In the data rows, 128 means zero.
Some points:
[128 111 145 108 154  64 132 179 160 125 123 125 137 158 178 201 109 146
 163 120 147 141 108 121 116 106 168 137 136 120 128 118 126 184 109 137
  74 180 112 164 143 140 122 119 162  87 156  88]
[119  89 108 109 154 146 118 125 100 124  54 100 152 100 137 144 136 133
 141 149 161 111 110  99 151 113  93 158 159 110 118 111 101 112  99 148
 146 144 149  86 121  72 116 127 133 132 124 127]
[ 92 128 146 159 129 115 147 114 101 133 149  90  97 142 154 150 130 161
 116 166 143 144 143 158  90 149 120 163 102 135 167 112  82 120 140 144
 101  98 112 104 157 118  99 139  63 160 134 115]
[ 86 151 115 134 140 121 101 144 121  98 131 100 122  90 136  82 147 121
 102 111 101 136 139  97 135 112 128 122 101 173 141 124 121  50 128 140
 109 146  95 141 149  97 121 154 136 108 164 124]
[169 132 170 106  97 123  98 124 148 111 126 133 127 119 127 118 119 139
 121 181 136 139 193 103 137 122 118 159 112 156 143 131 117 163 110 102
 124 124 157 127  87  98 164 113 141 145 125 127]
[163 134 125 167 144 145 134 110 109 134  99 109 109  90 137 148  86 145
 123  88 149 137 127 107 170 118 103 102 126 139 150 135 158 146 167 102
 151 184  91 152 108 143 148 149 108 143 108 123]
[112 130  65 124 133 128 136 111 105  59 119 147 119 146  89 103 124 161
 150 153 164 123 127 159 150 157 140 136  95 135 149 106 145 154 102 103
 140 115  97 120 129 114 121 126 133  93 107 112]
[117 124 157 158 155 152 129 149 191 130 100 131 132 105 156  91 121  95
 127 120 145 108 153 170 111 127 158 133 134 143 139 107 134 152  81 127
 181 118 110 129 123 126 121 122 101 117 164 184]
[102 123 126 117  91 127 188 144 136 110 146  84 102  83 150 126 133 120
  92  95 145 118 135  94 118 129 139 114 133 133  99 112 119 133 100 129
  74  65 150 100 121 127 160 109 117 102  70 120]
[180 153 104 153  85 126 148 126 141 122 117 122 194 121 120 147 108 128
 115 121  93 120 122 150 122 127 156 161 127 118 154 165 108  96 155 106
 147  84  95 140 132 107 144 131 114 100 133  98]
[148 119 157 147  89 157 141 120 116 130 120 133  92 139 165 108 167 153
 134 122 115 104  87 163 146 105 127  96 158 117 117 121  88 112 111 108
 146 154 113 122 141 134 151 186 141 121 110 140]
[143 134 140 139 128 119 102 200 122 128 149 108 149 142 129  96 102 173
  84 129 167 125 107 143 141 114 107 151 101  86  85 119 139 113 125 117
 131 131 153 101  84 159 122 152 120 153 158 122]
[112  98 135 127 152 142 160 107 134 160 155 186 154  95 123 139 126 165
 118 138 157  94 118  96 133 154 142 165 124 155 116 113 108 126 175  71
 124 134 147 134 146 135 121 168 118 108 156 132]
[112 127 139  82 162 102 136  98 121 114 165 115 174 123  98 141 113 150
 153 102 118 102 130 170 103 135 127  88 127 148 118 138 162  93  78 128
 112 144 111 128 118 102 165 145 105 145 132 151]
[139 128 167 161 100 128 110 129 107 159 153 146 133 155  88 146 106  98
 156 110 118  89 118 116 144 120 144 123 101 138 156 140 116 135 112 148
  93 169 153  95 117 113  94 118 124 119 102 128]
[120  84 111 110 131 135  83 139 186 174  93 122 102 151  86 146 157 118
 128 104 138 162  98 162 113 127 175 126 134 179 184 104 129 147 150 132
  61 148 124 119  89 146 146 160 167 128 122 109]
[138 171 154 130 117 136  92 117 150 175 107 112 110 128  95 146 131 146
  86 160 166 105 134 126  80 128 101  97 111  97 118 134 135 152 111 135
 116 165 113 165 141 109 133 117 137  90 113 135]
[126 130 129 116 136 106 131 101  99 173 147 104  99 144 150 103 109 129
 134 129 117 153 132 131 148 159 161 108 130 120 128 112 106 106 150  83
 167 156 113 130  97  62 116  60 125 109 113 114]
[173 133  93 160 127 130 119 137 108 136 123 115 138 133 157 126  75 153
 151 123 121 117 134 102 108 125 125 150 115 182 128 128 134 114  94 163
 117 131 146 112 133 162 135 131 155 132 122 160]
[145 113 146 125 158 126 127 100 156 148 139 109 104 108 117 114 122 106
 146 110 123  93 165 159 155 112 111 134 110 128 121 114  96 122 136 150
 169 113 171 139 111 158 115 149 128  96 122  82]
[107 121 133 116  96 169 161 112 103 119 149 104 115 149 133 133 161  97
  98 121 130 124 135 115 178 123 118 170 135 117 140 168 158 145 122 148
 116 169 126 186 101 135 119 126  86 133 160 138]
[140 133 146 151 153 153 168 161 131 128 100 173 127 152 105 118 126 162
 130 130 142 135 165  82 131  77 180 108 145 116 100 137 118  85 108 149
 128 101 141 141 114 132 115 126  92 160  99 118]
[113 170 104 114 130 141 137 122 142 140 117 133 158  89 159 138 161 136
 140 154  99 160  69 140 153 140 157 109 103 128 108 155 157 154 113 148
 145 124 170  94 153 123 130 147  89 150 136 122]
[123 122 130 167 161 127 142 110 151 125 141 151 148 147 111 129 126 130
  81 135  96 152 111 117 140 146 100 110 119  92 145 103  83 123  58 125
 111 136 186 156 142 137 150 124 155 139 141 101]
[ 81 149 131 120 125 157 102 125 126 129 119 153 111 105 139 115  88 143
 145 110  84  98  90 164 144 117 135 188 133 100 122 101 142 128 154 139
 110 105 119 163 158 120 155  75 137 188 102 111]
[146 143 111 112 150 170 112 184  79 117 128 159 107 132 147 145 136  80
 153 144 141 142 128 162  94 126 115 148 120 156 117 153 109  94 140  85
 102 136 204 174 113 135 125 127 106  94  87 111]
[ 98  98 147 110 128 121  68 105 121 104 135 129  89 107 104 169 106 144
 119 152  91 139 134 124 137 111 163 134 134 127 109 187 127 120  96 124
 151 110 113 106 171 162 145 121 118 104 146 126]
[153 120 149 136 135 101 152  99 121  69 104 160 106  81 145  93 101  83
 108 129 162 152  61  92  86 166 121 125 123  95 121 152 118 117 156 165
 105 101 105 110  94 128 128 125  97 124 124 103]
[139  87  97 127 106 112  95 158 129 130 116  81 131 174  71  89 114 111
 155 135  95 128  73 121 124 150 133  98 129 138  96 135 105 170 154 121
 110 119 120 161 155 127 133 118  89 127 159 139]
[108 105 105 102 128 128  84 114 136 146 132 141 152 139 174 107 125 105
 106 125  77 106 158 109 107 156 108 132 158 110 122 124 161 139 137 128
 137 131 103 121 128 158 106 157  78 122  63 108]
[102 113 160 116 100 136 136 173 103 160 109 147 159 147 151  81 116 110
 132 141 126 133 125 118 119 162 175 143 132 134 150 137 127 139 119 153
 145 149 117 127 117 127 123 168 176 127 116 122]
[ 83 137 135 135 102 145 128 125 126 130  81 131 131 116  97 133 139 143
 153  88 121 149 151 124  81 147  97 120  71 131  93 166 140 142 118  94
 148 127  90 134 116 123 110 110 159 131 132 105]
[138 109 124 134 117 167  86 114 102 121 141 148 148 125 145 150 119 106
  96 106 142 146 174 175 130 127 138  97 163 128  91 120 115 147 187 162
  90 131 118 112 129 112 120 134 161 116 149 111]
[126 203 124  75 135 115 141 112 120 101 101 142 144 138 122 149 123  90
 102 117  86 134 116 120 150 112 148 132 102 119 134  74  96 142 129 105
 115 136 105 100 128 178  96 114 128 132 140 176]
[170 135 101 116 130 151 117 171 124 150 180 158  90 109 115 140 134 118
 133 100 159 134 158 112 143 178 119 130 140  93 129 122 118 127  68 129
 128 123  95 125 147 110 129 150 120 144 145 153]
[ 86  71 132 134 123 165 127 144 118 103 180 131 131 158 157 145 121 138
 154 129 110 137 110 114 124 109  80 108  85 116 154 135 118 141 140 110
 156 102 104 121 106 128 143 111 135 115 131 137]
[148 147 135 123  96 113 120 116 145  87 107 128 132 128 116 147 187 136
 175 134 143  85 137 116 144 177 125 115 143 107 138 113 132  82 144 112
 116 122 107 108 131 161 129  90 132 153 145 113]
[ 90 140 102 133  81  89 101  82 117 136 124 116 138 134 149  87 101 123
 160 117 189 150 158 124 141 101 130  93 153 109 140 146 142 129 101 107
 125 107 162 144 148 135 123 146 128 144 131 100]
[137 135 132 106 117 157 140 105 142 148 152 113 131 165 120 169  89  85
 127 168 150 139  79 126 143 127 115 133 154 178  98 114 131 107 123 134
 151  78  98 156 127 140  93 155 167 155 141 116]
[166 121 161 116 135 142  97  94 142 145 112 123 124 145 152 100 158 150
 129 114 148 137 120 126 168 142 124 119  91 102 148 146 176  93 165 132
 104  68 149 143 149 119 120 112 138  87 113 173]
[169 103 136 142 115 127 135 110 107 140 161 120 165  67 112 102 176 145
 165 150 104 168 128 134 110 102 141 154 131 120 106  86 121 143 115 151
 124 132 106 164 111 142  88 131 121 134 104 176]
[100 153 116 116 102 129 113 131 200  74 145 127 129 137 144 130 113 136
 148 130  97 130 129 110 108 126 122  93 143 124 131 104 130 125 187 126
 162 162 157 118 136 116 109 154 107 152 120 160]
[ 74 141 142 156 165 133 138 164 102 114 151  93 165  94 102 149 127 121
 120 156 151 128 149 142 151 156 155 121 173 109 130 138 125 128 173 145
 150 131 147 138 117 156 135 130 179 142 101 171]
[139 140  95  79 143 109 152 106 163  97 129 116 120 183 118 136 156 108
 116  97 152 144 142 124 103 111 139 174  94  93 118 150  97 115 161 154
 167 169 127 108 175 139 130 130 151 161  95 142]
[128  84 101 153 118  75 173 134 139 148 114 128 108  97 116 144 113  78
 127 162 111 116 156 130 121  98 133 129 116  81 125 113 177  85 127  98
 121 133 129 107 137  95 122 146 144 144 131 149]
[128 137 118 124 106  67 144 175 148 130 131 163  98 122 110 146 122 172
 126 117 117 113 111 146 161 117  85 128 151 165 133 149 124 152 128 179
 140 102 144 149  83 106  96 138 137 107 115 144]
[144 115 112  58 118  94 114 135  69 137 107 147 107 130 131 143 139 138
 100 111 121 117 132 126  88 111 131  82 121 125 177 120 134 141 150 137
 180  81 141 144 138 145 146 121 117 156 161 150]
[162 134 119 164 148 141 109 133 118 112 171 121 115 122 130 125 156 138
  93 131 127  89 105 104  90 111 195 121 117 141 128 119 161 151 118 125
 140 149 153 129 101 103 116  95 153 148 134  86]
[138 158 107 110 138 160 180 107 142 174 132 140 118 124 118  88 120 141
 147 167 126 133 158 128 127 111  98 105 135 121 131 130 135 125 154 154
 107 156 106 106  97 169 179  85 131  84 164 103]
[145 117 132 112 150 148 154 153 149 127 141 114 155 104 120 109 139 121
 113 143 131 130 140 154 137 100  88 115 162 143 163 165 132 146 118  99
 118 135 115  92 188 134  82  76 140 149 113 105]
[129 136  98 161 146 114 137  88 134 151 120 125 102 143 160 128 152 125
 124 136 118 101 132 136 113 138 100 141 137 140 109 175  95 135 116  96
 104 131 129 127  91 144 118 106 145 139 163 170]
[139  90 135 146 118  95 135 130 124 124 103 159 138 169 135 146 145 115
 104 135 125 139 146 152 160 155 113 101 109 192  90 117 144 121 134 154
 124 145 143 143 163 127 166  83 114 152 135 128]
[ 97 178 138 154 160  80  95 121 125 137 151 142 163 147 112 120 169  91
 141 110 145 134 111 100 134  82 102 133 155 132 126 118 129 145 134 125
 155 100  94  96 143 119 184 127 107 119 117 120]
[151 152 152 143 187 139 164 139  99 111 112 106 124 155 123 125 138 139
 146 129  68 126 144 115 132 146 118 142 144 122 118 130 159 174 144 128
 107 101 134 118 161  98 144 199 144 140 143 130]
[120 130 147 145  97 144 152 109 130 134 131 130 116 138 102 134 126 145
 131  89 131 167 124 127  98 142 100 164 187 127 140  95 184 102 119 124
 166 136 171 110 125 136 118 105 130  86 151 133]
These points spread out most along one direction. Take the direction at right angles to it along which they spread out most. Go by this last direction. Where along it does each point below lie, from 0 to 99? The average is 50, and the first point in the table lies past the average. One standard deviation of the points above along it is 16.
[148 147 135 123  96 113 120 116 145  87 107 128 132 128 116 147 187 136
 175 134 143  85 137 116 144 177 125 115 143 107 138 113 132  82 144 112
 116 122 107 108 131 161 129  90 132 153 145 113] : 63
[138 158 107 110 138 160 180 107 142 174 132 140 118 124 118  88 120 141
 147 167 126 133 158 128 127 111  98 105 135 121 131 130 135 125 154 154
 107 156 106 106  97 169 179  85 131  84 164 103] : 38
[169 132 170 106  97 123  98 124 148 111 126 133 127 119 127 118 119 139
 121 181 136 139 193 103 137 122 118 159 112 156 143 131 117 163 110 102
 124 124 157 127  87  98 164 113 141 145 125 127] : 31
[108 105 105 102 128 128  84 114 136 146 132 141 152 139 174 107 125 105
 106 125  77 106 158 109 107 156 108 132 158 110 122 124 161 139 137 128
 137 131 103 121 128 158 106 157  78 122  63 108] : 63
[153 120 149 136 135 101 152  99 121  69 104 160 106  81 145  93 101  83
 108 129 162 152  61  92  86 166 121 125 123  95 121 152 118 117 156 165
 105 101 105 110  94 128 128 125  97 124 124 103] : 43
[120 130 147 145  97 144 152 109 130 134 131 130 116 138 102 134 126 145
 131  89 131 167 124 127  98 142 100 164 187 127 140  95 184 102 119 124
 166 136 171 110 125 136 118 105 130  86 151 133] : 35
[126 203 124  75 135 115 141 112 120 101 101 142 144 138 122 149 123  90
 102 117  86 134 116 120 150 112 148 132 102 119 134  74  96 142 129 105
 115 136 105 100 128 178  96 114 128 132 140 176] : 83
[139 140  95  79 143 109 152 106 163  97 129 116 120 183 118 136 156 108
 116  97 152 144 142 124 103 111 139 174  94  93 118 150  97 115 161 154
 167 169 127 108 175 139 130 130 151 161  95 142] : 80
[145 117 132 112 150 148 154 153 149 127 141 114 155 104 120 109 139 121
 113 143 131 130 140 154 137 100  88 115 162 143 163 165 132 146 118  99
 118 135 115  92 188 134  82  76 140 149 113 105] : 48
[112 127 139  82 162 102 136  98 121 114 165 115 174 123  98 141 113 150
 153 102 118 102 130 170 103 135 127  88 127 148 118 138 162  93  78 128
 112 144 111 128 118 102 165 145 105 145 132 151] : 62
[145 113 146 125 158 126 127 100 156 148 139 109 104 108 117 114 122 106
 146 110 123  93 165 159 155 112 111 134 110 128 121 114  96 122 136 150
 169 113 171 139 111 158 115 149 128  96 122  82] : 33
[151 152 152 143 187 139 164 139  99 111 112 106 124 155 123 125 138 139
 146 129  68 126 144 115 132 146 118 142 144 122 118 130 159 174 144 128
 107 101 134 118 161  98 144 199 144 140 143 130] : 52
[ 92 128 146 159 129 115 147 114 101 133 149  90  97 142 154 150 130 161
 116 166 143 144 143 158  90 149 120 163 102 135 167 112  82 120 140 144
 101  98 112 104 157 118  99 139  63 160 134 115] : 49
